B =
[[141 132 122 124 113 133 154 120 124 125 143 129]
 [117 132 131 128 111 128 114 124 130 128 118 125]
 [146 129 120 124 134 133 158 118 123 127 146 128]
 [128 131 129 127 103 129 131 138 128 126 131 133]
 [122 127 132 130 121 126 118 139 130 128 123 131]]
B[0][0] => 141
B[2][8] => 123
B[0][9] => 125
B[4][3] => 130
B[2][9] => 127
B[2][2] => 120
B[:, 1] => [132, 132, 129, 131, 127]
B[0][8] => 124
B[2][3] => 124
B[2][5] => 133
B[1] => [117, 132, 131, 128, 111, 128, 114, 124, 130, 128, 118, 125]
B[:, 6] => [154, 114, 158, 131, 118]
B[4][7] => 139
B[4] => [122, 127, 132, 130, 121, 126, 118, 139, 130, 128, 123, 131]
B[2][7] => 118
B[2][1] => 129
B[4][5] => 126
B[:, 9] => [125, 128, 127, 126, 128]
B[1][1] => 132
B[3][0] => 128

grid =
[[119 130 120 130 115 129 124 131 114 129 121 136 130 119]
 [115 131 124 125 112 131 113 135 121 128 124 146 142 115]
 [132 130 127 129 136 130 134 119 134 126 128 127 129 137]
 [120 140 128 129 124 139 122 123 137 131 128 141 158 124]
 [131 136 136 128 129 135 118 134 128 137 138 115 139 124]
 [121 128 120 135 121 128 146 122 119 130 119 133 128 123]
 [128 127 136 123 125 126 118 138 132 129 136 127 131 121]
 [118 139 130 135 118 137 136 130 124 137 130 126 152 112]]
grid[0,0] = 119
grid[6] = [128, 127, 136, 123, 125, 126, 118, 138, 132, 129, 136, 127, 131, 121]
grid[1,1] = 131
grid[4] = [131, 136, 136, 128, 129, 135, 118, 134, 128, 137, 138, 115, 139, 124]
grid[:, 5] = [129, 131, 130, 139, 135, 128, 126, 137]
grid[3,3] = 129
grid[5,8] = 119
grid[1,13] = 115
grid[2,7] = 119
grid[6,0] = 128
grid[:, 8] = [114, 121, 134, 137, 128, 119, 132, 124]
grid[5,12] = 128
grid[7,6] = 136
grid[4,5] = 135
grid[4,11] = 115
grid[1] = [115, 131, 124, 125, 112, 131, 113, 135, 121, 128, 124, 146, 142, 115]
grid[0,7] = 131
grid[3,13] = 124
grid[4,0] = 131
grid[0,3] = 130
grid[5,7] = 122
grid[:, 10] = [121, 124, 128, 128, 138, 119, 136, 130]
grid[6,10] = 136
grid[2,1] = 130
grid[1,6] = 113
grid[7,12] = 152
grid[3,5] = 139
grid[5] = [121, 128, 120, 135, 121, 128, 146, 122, 119, 130, 119, 133, 128, 123]
grid[7,8] = 124
grid[5,1] = 128
grid[5,4] = 121
grid[7] = [118, 139, 130, 135, 118, 137, 136, 130, 124, 137, 130, 126, 152, 112]

a =
array([[136, 101, 139, 121, 128, 144, 140, 124],
       [107, 126, 123, 117, 122, 129, 131, 144],
       [103, 121, 122, 120, 138, 127, 135, 146],
       [131, 103, 140, 114, 114, 130, 127, 141],
       [136, 119, 130, 127, 124, 148, 130, 125],
       [119, 114, 133, 113, 115, 131, 144, 137],
       [127, 105, 140, 111, 110, 130, 134, 144],
       [118, 135, 120, 131, 141, 128, 134, 147],
       [130, 115, 133, 123, 130, 131, 146, 135],
       [107, 130, 120, 122, 133, 131, 150, 133],
       [124, 113, 128, 131, 150, 143, 141, 123],
       [103, 123, 120, 121, 135, 140, 147, 125],
       [133, 115, 131, 127, 127, 148, 130, 124],
       [130, 106, 138, 114, 109, 144, 142, 124],
       [117, 125, 128, 116, 113, 130, 133, 146],
       [137, 111, 134, 130, 140, 128, 128, 145]])
a[0, 0]: 136
a[:, 2]: [139, 123, 122, 140, 130, 133, 140, 120, 133, 120, 128, 120, 131, 138, 128, 134]
a[:, 4]: [128, 122, 138, 114, 124, 115, 110, 141, 130, 133, 150, 135, 127, 109, 113, 140]
a[14, 2]: 128
a[13, 3]: 114
a[6, 4]: 110
a[4, 2]: 130
a[15, 5]: 128
a[10, 3]: 131
a[3]: [131, 103, 140, 114, 114, 130, 127, 141]
a[7, 1]: 135
a[11, 5]: 140
a[1, 4]: 122
a[6, 0]: 127
a[10, 4]: 150
a[6]: [127, 105, 140, 111, 110, 130, 134, 144]
a[7]: [118, 135, 120, 131, 141, 128, 134, 147]
a[:, 5]: [144, 129, 127, 130, 148, 131, 130, 128, 131, 131, 143, 140, 148, 144, 130, 128]
a[1, 6]: 131
a[12, 4]: 127
a[5]: [119, 114, 133, 113, 115, 131, 144, 137]
a[8, 2]: 133
a[11, 3]: 121
a[15, 0]: 137
a[:, 0]: [136, 107, 103, 131, 136, 119, 127, 118, 130, 107, 124, 103, 133, 130, 117, 137]
a[0, 5]: 144
a[9, 6]: 150
a[15, 3]: 130
a[6, 7]: 144
a[4, 0]: 136
a[13, 7]: 124
a[14, 3]: 116
a[:, 1]: [101, 126, 121, 103, 119, 114, 105, 135, 115, 130, 113, 123, 115, 106, 125, 111]
a[:, 3]: [121, 117, 120, 114, 127, 113, 111, 131, 123, 122, 131, 121, 127, 114, 116, 130]

data =
[[138 129 118 126 138 130 118 126 138]
 [131 137 130 120 122 133 137 128 119]
 [113 150 127 107 145 137 104 136 146]
 [119 112 108 108 112 120 129 138 145]
 [137 124 124 137 123 124 137 123 125]]
Indices start at 0.
(0, 0)	138
(4, 8)	125
(0, 1)	129
(4, 1)	124
(1, 8)	119
(0, 2)	118
(3, 5)	120
(1, 7)	128
(1, 4)	122
(4, 2)	124
(4, 3)	137
(4, 6)	137
(2, 1)	150
(3, 8)	145

W =
[[117 153 111 119 116 147 114 119 138]
 [131 133 123 115 123 127 115 138 121]
 [117 141 122 120 129 137 125 129 137]
 [135 121 126 119 131 121 123 138 117]
 [123 130 127 130 138 131 133 122 134]
 [134 135 126 113 119 129 115 137 121]
 [119 135 120 121 130 134 123 125 138]
 [117 128 120 146 146 140 148 110 143]]
Rows and columns are counted from 0.
row 0 col 0 => 117
row 7 col 4 => 146
row 5 col 8 => 121
row 6 col 6 => 123
row 3 col 7 => 138
row 7 col 0 => 117
row 4 col 8 => 134
row 0 col 6 => 114
row 0 col 2 => 111
row 5 col 3 => 113
row 4 col 7 => 122
row 5 col 6 => 115
row 5 col 1 => 135
row 4 col 3 => 130
row 7 col 3 => 146
row 1 col 4 => 123
row 6 col 1 => 135
row 1 col 2 => 123
row 0 col 4 => 116
row 1 col 7 => 138
row 1 col 6 => 115
row 6 col 3 => 121
row 1 col 3 => 115
row 4 col 0 => 123
row 3 col 8 => 117
row 3 col 3 => 119
row 3 col 4 => 131
